In the data rows, 128 means zero.
Each row of this table is followed by its label. One hidden rule gives the labels. It looks at one to three of the table's principal directions, none of them among the few with the most spread.
array([138, 118, 162, 121, 135, 113, 141, 109, 133,  90, 125,  87, 135, 183, 121, 121, 135, 169,
        73, 123, 150, 109, 138, 118, 164, 136, 149, 106, 173, 144, 182, 152]) mint
array([144, 151, 154, 111, 127, 123, 137, 146, 153, 134, 123, 138, 137, 111, 122, 129, 105,  82,
       125, 136, 113, 122, 110, 144,  73, 115, 127, 140, 125, 114,  98, 138]) mint
array([168, 117, 111, 160,  67, 105, 109, 156, 132, 166, 103, 137, 155,  91, 123, 123, 122, 147,
       151, 120, 143, 139, 171, 121, 101, 164, 108, 135, 109, 136, 121, 107]) mint
array([129, 149, 113, 180,  85, 100, 111, 132, 155, 165, 128, 155, 123,  95,  98, 169, 123, 105,
       214, 129,  90, 143, 159, 168,  70, 131, 109, 134,  85, 133, 108,  78]) mint
array([118, 105, 114, 139, 122, 135, 135, 102, 117, 125, 119, 107, 126, 144, 144, 128, 155, 156,
        97, 106, 139, 154, 152, 127, 184, 136, 108, 110, 150, 152, 146, 128]) mint
array([161,  99, 125, 146,  84,  92, 145, 142, 157, 143, 101, 136, 140,  82,  75, 110, 132, 114,
        86, 126,  95, 134, 117, 130, 105, 131, 112, 110, 153, 155, 118, 118]) mint
array([138,  87, 116, 160,  71, 118, 108, 153, 110, 152, 123, 118, 148, 115, 153, 131, 140, 143,
       142, 139, 133, 144, 156, 151, 138, 154, 130, 155, 118, 151, 166, 102]) mint
array([115, 126, 100, 154, 105, 151, 125, 137, 133, 149, 135, 144, 129,  94, 130, 126, 136, 102,
       147, 124, 106, 145, 107, 150, 107, 109, 118, 131, 117, 126, 106,  89]) lake
array([107, 138, 134, 127, 173, 118, 139, 114, 130, 110, 175, 163,  91, 118,  89, 149, 114, 111,
       170, 161,  78, 127,  84, 134,  95,  90, 127, 116, 104, 110,  98, 101]) mint
array([116, 127, 119, 109, 143, 162, 132, 129, 112, 127, 135, 119, 147, 128, 183, 117, 119, 131,
        99, 112, 152, 141, 118, 119, 145, 133, 133, 146, 134, 119, 121, 147]) mint
array([143, 136, 101, 147, 133, 119, 123, 152, 120, 172, 101, 132, 124, 108, 103, 118, 137, 138,
       151, 153, 131,  99, 140, 119, 118, 151, 140, 148, 110, 123, 150, 138]) mint
array([102, 137, 138, 116, 133, 177, 125, 128, 114, 103, 179, 135, 135, 140, 188, 139, 107, 101,
       143, 119, 128, 162,  95, 149, 111,  91, 129, 142, 110, 105,  94, 100]) mint
array([143, 128, 123, 127, 126,  82, 137, 143, 146, 157,  99, 152, 100,  88,  75, 144, 127, 107,
       152, 131,  98, 129, 142, 126, 115, 126, 109, 127, 114, 145, 105, 143]) lake
array([163, 124, 120, 128,  88, 144, 107, 172, 112, 142, 112, 132, 155, 115, 140,  95, 118, 133,
       129, 134, 160, 114, 130, 106, 111, 143, 142, 147, 113, 114, 127, 125]) mint
array([125,  93, 140, 106, 108, 150, 123, 163, 105, 110, 174, 137, 152, 114, 182, 127, 102, 114,
       124, 118, 138, 164,  87, 132, 115, 110, 127, 153, 113, 117, 102, 103]) mint
array([ 78, 147, 138, 119, 151, 154, 143,  87, 136,  87, 194, 150, 122, 132, 163, 179,  98,  94,
       148, 106,  81, 183,  95, 162, 115,  84, 118, 128, 111, 122,  81,  98]) lake
array([124, 170, 131, 135, 124, 143, 138, 112, 149, 120, 150, 164, 118, 104, 118, 155,  96,  89,
       159, 128,  78, 155, 114, 150,  80,  90, 119, 125, 103, 116,  75, 101]) lake
array([131, 133, 161, 115, 144, 131, 135, 128, 139,  97, 143, 113, 129, 156, 128, 112, 117, 132,
       102, 132, 142, 104, 106, 121, 112, 113, 154, 115, 155, 120, 134, 139]) seed
array([138, 128, 143, 104, 134, 138, 126, 119, 116, 114, 105,  94, 133, 169, 159, 115, 139, 166,
        92, 104, 185, 124, 164, 104, 180, 145, 121, 115, 154, 132, 151, 165]) lake
array([146, 121, 127, 145, 109, 108, 124, 124, 133, 139, 118, 138, 116, 116,  99, 128, 140, 135,
       144, 135, 119, 137, 147, 129, 120, 129,  96, 105, 123, 134, 114, 105]) mint
array([110, 138, 137, 107, 145, 174, 132, 125, 123, 101, 145, 107, 148, 152, 167, 111, 125, 124,
        87, 131, 143, 109,  86, 136, 139, 114, 163, 140, 155, 110, 156, 136]) mint
array([123, 118, 159, 107, 132, 149, 129, 126, 113,  94, 147,  99, 142, 174, 185, 122, 116, 140,
        96, 118, 161, 138, 132, 127, 150, 124, 148, 137, 146, 130, 143, 149]) seed
array([ 83, 130,  92, 179, 100, 120, 133, 102, 152, 161, 149, 162, 113,  80, 127, 189, 132,  72,
       195,  98,  54, 202, 141, 189,  99, 107,  84, 132,  88, 154,  70,  71]) seed
array([138, 148, 158,  96, 159, 128, 136, 127, 133, 101, 128, 117, 129, 157, 123, 115, 113, 134,
       100, 137, 145,  96, 115, 108, 125, 125, 153, 124, 145, 113, 138, 163]) mint
array([101, 108,  91, 168, 100, 143, 118, 128, 119, 155, 139, 125, 138, 105, 159, 143, 146, 134,
       151, 120, 118, 154, 134, 161, 140, 136, 125, 147, 119, 143, 148,  90]) mint
array([128, 134,  98, 128, 100, 154, 112, 176, 110, 166, 138, 169, 136,  69, 153, 138, 106,  82,
       184, 139, 108, 152, 106, 145,  89, 115, 124, 178,  68, 108,  88, 100]) lake
array([128, 109, 152, 129,  79, 128, 132, 136, 140, 112, 146, 126, 150, 122, 164, 148, 109,  97,
       116,  99, 114, 179, 128, 161, 113, 111, 115, 136, 130, 147, 104, 108]) mint
array([126, 128, 154,  92, 166, 138, 152, 122, 128,  92, 145, 129, 116, 145, 111, 112, 120, 107,
        85, 141, 113, 119,  76, 116, 128,  94, 138, 114, 147, 116, 113, 146]) mint
array([139, 104, 114, 136, 112, 114, 127, 164, 126, 158, 124, 142, 141,  90, 115, 116, 124, 102,
       133, 142, 113, 128, 107, 129,  95, 138, 130, 151, 110, 129, 114, 121]) seed
array([136, 112,  92, 178,  94,  81, 116, 150, 141, 188, 102, 142, 130,  79,  84, 144, 142, 127,
       177, 139, 102, 121, 156, 144, 101, 163, 124, 147, 101, 149, 144, 108]) seed
array([118, 123, 113, 154, 116, 121, 116, 107, 139, 139, 116, 124, 119, 120, 111, 128, 163, 145,
       141, 132, 126, 117, 142, 145, 140, 135, 107, 103, 145, 134, 150,  97]) mint
array([112, 143, 119, 155, 130, 109, 147, 102, 152, 140, 134, 148, 103, 108, 104, 166, 119, 105,
       155, 118,  75, 163, 145, 152, 110, 110, 113, 120, 115, 150,  94, 118]) mint
array([132, 123, 152, 106, 161, 121, 144, 129, 120, 103, 140, 114, 120, 155, 117, 124, 123, 146,
        98, 147, 132, 107, 106, 116, 145, 120, 152, 128, 145, 125, 159, 151]) lake
array([130, 114,  96, 111, 157, 133, 120, 143, 115, 158,  72,  95, 133, 130, 112,  79, 181, 166,
        83, 135, 183,  60, 122,  94, 186, 170, 141, 127, 167, 120, 196, 169]) lake
array([ 74, 127, 164,  76, 174, 185, 148,  96, 119,  69, 170, 103, 130, 189, 195, 128, 131,  68,
        75, 105, 127, 159,  72, 154, 155,  80, 129, 126, 152, 116, 100, 146]) mint
array([146, 104,  96, 147,  91, 167, 104, 186,  94, 161, 126, 115, 170, 109, 168,  86, 135, 152,
       124, 147, 170, 105, 107, 121, 121, 152, 160, 170, 119, 109, 171, 107]) mint
array([120, 133, 140, 114, 130, 115, 124, 118, 145, 119, 113, 112, 140, 138, 130, 134, 134, 129,
       110, 120, 137, 106, 134, 136, 141, 144, 140, 130, 151, 134, 159, 147]) mint
array([149,  91,  97, 144,  89, 118, 126, 170, 130, 177,  78, 115, 155,  89, 114,  86, 153, 116,
        89, 126, 139, 111, 125, 121, 130, 160, 135, 146, 145, 147, 148, 143]) seed
array([133, 134, 135, 138, 116, 115, 124, 129, 133, 117, 150, 156, 120, 116, 109, 144, 104, 117,
       163, 138,  99, 139, 124, 130,  95, 114, 131, 126, 103, 126, 101, 105]) mint
array([140, 122, 125, 137, 111, 147, 138, 137, 114, 124, 144, 134, 135, 124, 135, 125, 116, 126,
       119, 130, 116, 155, 116, 128, 123, 112, 126, 132, 116, 128, 115, 112]) mint
array([118, 119, 113, 139, 119, 153, 117, 138, 109, 136, 148, 134, 135, 119, 157, 126, 129, 126,
       145, 137, 129, 141, 116, 139, 124, 124, 129, 144, 111, 118, 127, 102]) mint
array([128, 126, 124, 124, 123, 122, 123, 139, 130, 152,  83,  93, 140, 146, 137, 121, 155, 130,
       108, 116, 160, 104, 156, 132, 161, 160, 138, 144, 146, 141, 174, 167]) mint
array([126, 127, 136, 106, 117, 156, 139, 135, 134, 118, 123, 117, 144, 128, 149, 116, 133,  98,
        86, 106, 134, 141,  99, 139, 136, 109, 118, 127, 149, 124, 117, 131]) lake
array([170, 119, 125, 117, 103, 111, 112, 184, 111, 163,  99, 143, 145, 101, 128, 107, 108, 116,
       143, 146, 148, 117, 146, 102, 100, 158, 136, 165,  93, 121, 112, 153]) mint
array([131, 121, 127, 126, 129, 139, 118, 133, 107, 120, 134, 116, 133, 143, 147, 122, 130, 165,
       124, 140, 152, 114, 133, 118, 153, 139, 146, 137, 132, 124, 166, 129]) lake
array([130, 175,  90, 133, 169, 147, 116, 141, 112, 179, 102, 139, 120, 114, 127, 119, 127, 139,
       174, 156, 147,  87, 145, 107, 112, 156, 145, 159,  92,  94, 133, 154]) mint
array([156, 140, 133, 109, 134, 146, 114, 156, 103, 137, 116, 123, 146, 144, 158,  99, 110, 139,
       128, 138, 175, 111, 145,  94, 117, 151, 143, 150, 109, 104, 120, 159]) seed
array([139, 173, 114, 126, 127, 153, 100, 144, 112, 155,  86, 120, 134, 148, 143, 117, 134, 129,
       161, 146, 163,  86, 166, 120, 135, 156, 157, 161, 102, 107, 159, 158]) mint
array([134, 128, 107, 144, 105, 143, 112, 135, 107, 146, 128, 132, 146, 120, 165, 132, 119, 146,
       149, 123, 144, 148, 158, 125, 132, 151, 126, 150, 102, 127, 127, 119]) mint
array([126, 140, 110, 141, 128, 152, 114, 145, 116, 137, 153, 145, 134, 111, 137, 125, 117, 137,
       165, 145, 130, 117, 105, 127,  99, 123, 140, 143, 103, 100, 126,  95]) lake
array([174, 114, 141, 105, 113, 136, 129, 158, 123, 115,  96, 126, 140, 128,  92,  58, 133, 118,
        64, 156, 142,  84,  94,  91, 121, 125, 148, 114, 156, 118, 130, 150]) seed
array([136, 140, 144, 111, 163,  98, 149, 130, 146, 134, 102, 108, 115, 137,  95, 131, 133, 143,
       100, 135, 133,  91, 130, 120, 140, 137, 144, 127, 157, 135, 166, 174]) lake
array([166, 106, 135, 132,  81, 116, 130, 166, 133, 137, 114, 128, 156, 102, 126, 108, 110, 126,
       100, 122, 134, 134, 127, 119, 106, 137, 136, 139, 134, 140, 125, 130]) mint
array([126, 126, 138, 101, 175, 128, 138, 125, 120, 108, 129, 113, 111, 153, 107, 110, 141, 158,
       100, 140, 151,  90, 102, 101, 158, 122, 140, 110, 154, 115, 158, 151]) lake
array([133, 155, 166, 101, 158, 153, 155, 104, 127,  68, 166, 132, 119, 164, 135, 130,  87, 128,
        92, 130, 114, 140, 100, 112, 123,  85, 149, 112, 139, 117, 104, 143]) mint
array([ 82, 101, 141, 144, 150, 107, 152,  53, 146,  82, 161, 119,  94, 162, 105, 159, 156, 130,
       107, 106,  81, 169, 126, 153, 170,  98,  98,  70, 163, 166, 121, 104]) seed
array([145, 114, 148, 117, 129, 135, 129, 124, 117,  96, 129, 113, 127, 158, 118,  97, 138, 151,
        88, 146, 144, 107, 114, 111, 149, 121, 140, 106, 156, 126, 154, 130]) mint
array([120, 123, 110, 163, 111, 128, 136, 113, 141, 136, 149, 154, 124,  93, 113, 137, 122, 110,
       144, 131,  80, 158, 115, 147,  94, 110, 112, 116, 118, 136,  91,  85]) seed
array([110, 156, 162, 107, 174, 110, 147,  91, 161,  96, 138, 133, 105, 150, 103, 140, 113,  95,
       120, 126, 100, 118, 115, 131, 104, 104, 134, 104, 145, 127,  95, 154]) seed
array([124, 148, 117, 144, 152, 115, 135, 107, 137, 136, 113, 124, 112, 137,  89, 134, 141, 145,
       134, 139, 116, 103, 140, 123, 136, 138, 138, 117, 133, 132, 153, 139]) mint
array([157, 143, 127, 128,  99, 104, 125, 168, 147, 159, 104, 156, 138,  80, 106, 129,  95,  89,
       150, 136, 106, 121, 133, 128,  72, 135, 143, 159, 102, 129,  98, 144]) mint
array([ 98, 111, 142,  68, 184, 175, 129, 135,  95,  95, 153,  98, 143, 168, 202,  96, 129, 134,
        75, 120, 184, 111,  82, 104, 170, 125, 156, 147, 154, 102, 142, 169]) seed
array([124, 139, 111, 149, 104, 144, 129, 132, 131, 143, 131, 135, 133, 110, 140, 144, 123, 121,
       146, 112, 116, 154, 134, 146, 121, 119, 120, 137, 114, 132, 118, 106]) lake
array([114, 123, 150, 100, 179, 137, 159, 118, 124,  88, 154, 115, 114, 160, 114, 119, 123, 126,
        80, 139, 115, 113,  74, 116, 146,  98, 157, 119, 154, 124, 142, 152]) mint
array([132, 127, 128, 131, 118, 119, 123, 132, 140, 138, 114, 116, 140, 123, 136, 126, 131, 139,
       122, 113, 148, 119, 144, 128, 126, 145, 128, 128, 142, 132, 139, 135]) mint
array([113, 109, 156,  89, 180, 131, 144, 103, 116,  71, 151, 101, 114, 179, 130, 113, 136, 169,
        70, 127, 153, 107,  98,  99, 184, 115, 145,  99, 175, 127, 163, 155]) lake
array([134, 124, 146,  90, 155, 146, 139, 143, 118, 117, 106,  90, 138, 165, 140,  95, 146, 132,
        67, 129, 170,  93, 106, 112, 163, 131, 147, 131, 164, 118, 166, 174]) mint
array([163,  90, 103, 137, 102, 129,  93, 162,  99, 157,  62,  80, 151, 150, 114,  55, 194, 198,
        89, 146, 216,  52, 152,  87, 190, 189, 143, 119, 167, 126, 225, 143]) mint
array([101, 151, 120, 142, 158, 113, 140,  70, 143, 115, 142, 153,  84, 134,  80, 167, 142, 114,
       166, 123,  77, 154, 136, 140, 134, 102,  84,  85, 112, 133,  90, 102]) mint
array([124, 112, 129, 147,  95, 132, 124, 126, 120, 128, 146, 132, 137, 128, 161, 147, 117, 116,
       144, 118, 114, 175, 147, 150, 122, 125, 118, 141, 108, 144, 109, 107]) seed
array([127, 144, 130, 107, 164, 127, 123, 130, 120, 125, 126, 131, 120, 139, 131, 121, 116, 141,
       137, 133, 151, 103, 133,  99, 130, 139, 145, 134, 121, 113, 125, 160]) seed
array([118, 130, 136, 102, 136, 169, 118, 157,  97, 115, 176, 139, 152, 131, 206, 131,  82, 111,
       146, 125, 148, 153, 103, 123, 101, 118, 152, 175,  90, 100,  93, 129]) seed
array([141, 132, 129, 119, 138, 146, 111, 129, 104, 122, 106,  93, 137, 170, 145,  99, 152, 187,
       106, 140, 191,  83, 149, 102, 175, 157, 147, 125, 151, 115, 194, 149]) lake
Here are more rows. What is the label of each one?
array([129, 119, 170,  92, 129, 146, 153, 138, 129,  75, 184, 144, 124, 127, 142, 139,  90,  97,
       101, 124,  99, 166,  63, 140, 108,  64, 125, 122, 133, 118,  88, 107]): lake
array([128, 106, 135, 148, 124,  80, 134, 103, 128, 117, 145, 149,  88, 130,  90, 163, 126, 141,
       167, 121,  95, 172, 164, 123, 137, 117,  92,  96, 106, 158,  93, 109]): mint
array([114, 143, 101, 148, 133, 147, 120, 114, 135, 146, 118, 142, 116, 115, 106, 112, 153, 101,
       149, 136, 112, 119, 116, 136, 110, 119, 111, 111, 121, 115, 102, 104]): seed
array([151, 105, 108, 148, 115, 132, 116, 144, 111, 150, 110, 115, 137, 122, 119,  88, 155, 172,
       113, 147, 161, 102, 133, 107, 140, 152, 125, 118, 143, 123, 160, 115]): seed
array([139, 110, 153, 103, 109, 146, 133, 138, 121, 112, 117,  86, 168, 161, 192, 110, 123, 137,
        61,  92, 179, 145, 142, 123, 158, 146, 132, 139, 161, 138, 143, 163]): mint
array([106, 116, 143, 117, 135, 134, 130, 114, 126,  98, 151, 123, 126, 152, 149, 134, 123, 115,
       118, 114, 124, 145, 118, 132, 140, 113, 136, 124, 135, 136, 116, 131]): seed
array([151, 128, 126, 126, 102, 141, 127, 167, 125, 137, 128, 120, 161, 108, 156, 118, 104, 155,
       109, 120, 157, 119, 120, 118, 118, 140, 155, 156, 135, 121, 154, 132]): lake
array([117, 147, 154, 104, 175, 113, 156,  89, 143,  93, 135, 132,  96, 154,  92, 146, 123, 116,
       108, 130,  96, 129, 117, 123, 142, 101, 123, 100, 143, 133, 114, 153]): lake
array([101, 162, 169,  93, 169, 139, 136,  96, 131,  69, 182, 131, 122, 166, 173, 171,  78, 135,
       139, 115, 125, 144, 124, 131, 126, 104, 152, 135, 124, 116, 115, 144]): lake
array([114, 144, 137, 111, 173, 139, 135, 123, 121, 107, 166, 160, 102, 129, 112, 128, 104,  98,
       153, 156,  96, 125,  84, 119,  94,  92, 140, 127, 103, 103,  82, 124]): seed
array([121, 125, 122, 133, 118, 119, 123, 121, 146, 144,  89,  98, 131, 136, 121, 123, 169, 139,
       110, 110, 152, 105, 148, 141, 160, 147, 118, 114, 163, 141, 170, 137]): mint
array([120, 120, 137, 105, 132, 135, 125, 114, 121, 100, 124, 105, 133, 157, 150, 126, 137, 158,
        95, 105, 160, 123, 137, 116, 181, 135, 133, 118, 157, 136, 159, 147]): lake
array([129, 110, 114, 123, 142, 119, 126, 141, 124, 149, 106, 101, 145, 124, 131, 111, 152, 165,
        99, 128, 165,  94, 126, 116, 155, 164, 134, 136, 155, 127, 181, 147]): lake
array([131, 143, 113, 149, 121, 111, 127, 117, 141, 151, 110, 145, 122, 111, 100, 139, 129, 106,
       154, 135,  98, 132, 150, 135, 106, 138, 118, 129, 108, 135, 108, 127]): seed
array([123, 120, 122, 151, 102, 136, 112, 141, 128, 135, 143, 123, 137, 123, 136, 132, 141, 137,
       154, 133, 134, 124, 119, 152, 116, 125, 126, 130, 125, 121, 151,  83]): mint
array([139, 141, 138, 130, 140, 109, 138, 125, 140, 125, 120, 134, 114, 132,  89, 128, 121, 123,
       129, 141, 111, 111, 128, 120, 113, 123, 139, 119, 128, 130, 125, 142]): seed
array([162, 126, 133, 134, 118,  97, 121, 163, 129, 143, 116, 139, 137, 115,  90, 113, 111, 132,
       141, 155, 128,  95, 128, 106,  90, 148, 153, 142, 111, 122, 135, 138]): seed
array([115, 154, 123, 105, 158, 148, 141, 133, 138, 135, 135, 149, 123, 104, 121, 130, 119,  81,
       132, 132, 105, 127,  83, 136,  99, 104, 119, 137, 115, 102,  90, 130]): lake
array([107, 137,  92, 157, 130, 124, 132, 110, 148, 155, 117, 143, 117, 100,  94, 136, 149, 104,
       147, 120,  93, 132, 122, 143, 117, 126, 112, 116, 122, 135, 110, 108]): seed
array([110, 127, 123, 145, 138, 118, 140,  92, 146, 135, 113, 118, 112, 138, 107, 134, 158, 112,
       119, 119, 107, 138, 141, 146, 139, 125, 102, 100, 145, 145, 120, 126]): seed
array([120, 140, 156,  99, 177,  88, 143,  97, 144,  99, 135, 137,  93, 146,  95, 153, 116, 135,
       133, 119, 118, 125, 138, 108, 137, 120, 117, 100, 134, 133, 106, 159]): mint
array([111, 152, 148, 107, 156, 147, 128, 105, 121, 100, 152, 121, 118, 156, 161, 152, 119, 146,
       138, 128, 140, 131, 131, 137, 147, 115, 129, 128, 130, 113, 141, 129]): lake
array([ 91, 130, 119, 149, 135,  86, 134,  89, 162, 130, 137, 151,  93, 106,  86, 180, 139, 107,
       174, 111,  72, 150, 140, 159, 125, 114, 101, 105, 122, 154, 107, 104]): mint
array([120, 175, 142, 102, 180, 157, 129, 113, 123, 108, 149, 128, 125, 157, 157, 128, 100, 140,
       138, 127, 155, 112, 124, 106, 113, 121, 144, 130, 121,  92, 109, 151]): mint
array([127, 132, 133, 101, 132, 162, 130, 140, 121, 122, 115, 106, 142, 144, 165, 106, 134, 125,
        89, 110, 165, 121, 116, 121, 153, 124, 137, 135, 150, 119, 137, 153]): lake
array([128, 122, 128, 143,  82, 122, 120, 118, 125, 119, 152, 147, 143, 112, 173, 169,  90, 133,
       157,  97, 113, 193, 171, 140, 124, 134, 114, 143,  98, 150,  96, 108]): mint
array([112, 159, 187,  66, 170, 139, 139, 119, 129,  66, 167, 124, 135, 170, 186, 153,  62, 113,
       110, 123, 134, 127, 115, 123, 121, 109, 184, 161, 131, 117, 120, 186]): mint
array([154, 138, 121, 139, 122, 119, 108, 151, 115, 152, 116, 129, 140, 122, 137, 118, 114, 165,
       156, 148, 160, 102, 161, 106, 110, 163, 147, 149, 109, 116, 147, 138]): seed
array([133, 125, 149,  89, 145, 121, 138, 138, 135, 113, 100, 120, 119, 142,  96, 105, 140,  89,
        87, 140, 122,  95,  98, 120, 142, 116, 144, 125, 150, 129, 137, 169]): mint
array([126, 127, 104, 139, 112, 133, 130, 140, 129, 146, 137, 163, 124,  81, 116, 136, 119,  96,
       153, 130,  91, 152, 107, 138, 102, 112, 112, 137, 100, 125,  88, 100]): lake
array([164,  84, 105, 144,  73, 102, 104, 190, 107, 176,  99, 131, 155,  85, 130, 110, 132, 143,
       142, 139, 151, 122, 149, 116, 123, 173, 132, 166, 105, 139, 152, 125]): mint
array([137, 135, 110, 133, 133, 147, 129, 133, 119, 144, 116, 124, 140, 124, 132, 106, 133, 136,
       113, 135, 140, 117, 124, 115, 128, 140, 133, 134, 129, 117, 134, 134]): mint
array([143, 127, 140, 110, 158, 123, 133, 120, 118, 108, 106, 108, 112, 164,  83,  97, 156, 158,
        90, 158, 145,  76, 115, 101, 166, 131, 141, 102, 158, 121, 177, 151]): mint
array([127, 131, 106, 143, 111, 118, 112, 139, 136, 165, 107, 140, 133,  97, 115, 130, 145, 107,
       162, 133, 121, 120, 137, 143, 108, 145, 111, 138, 110, 124, 123, 112]): mint
array([123, 124, 105, 156,  97, 107, 120, 122, 142, 168,  99, 138, 132, 102, 116, 146, 146,  93,
       157, 115, 102, 153, 164, 153, 117, 149,  96, 134, 106, 149, 106, 118]): seed
array([115, 118, 123, 130, 141, 135, 140, 117, 128, 120, 144, 132, 105, 125, 106, 132, 149, 129,
       126, 130, 112, 138,  98, 137, 141,  98, 104, 102, 138, 126, 124,  99]): lake
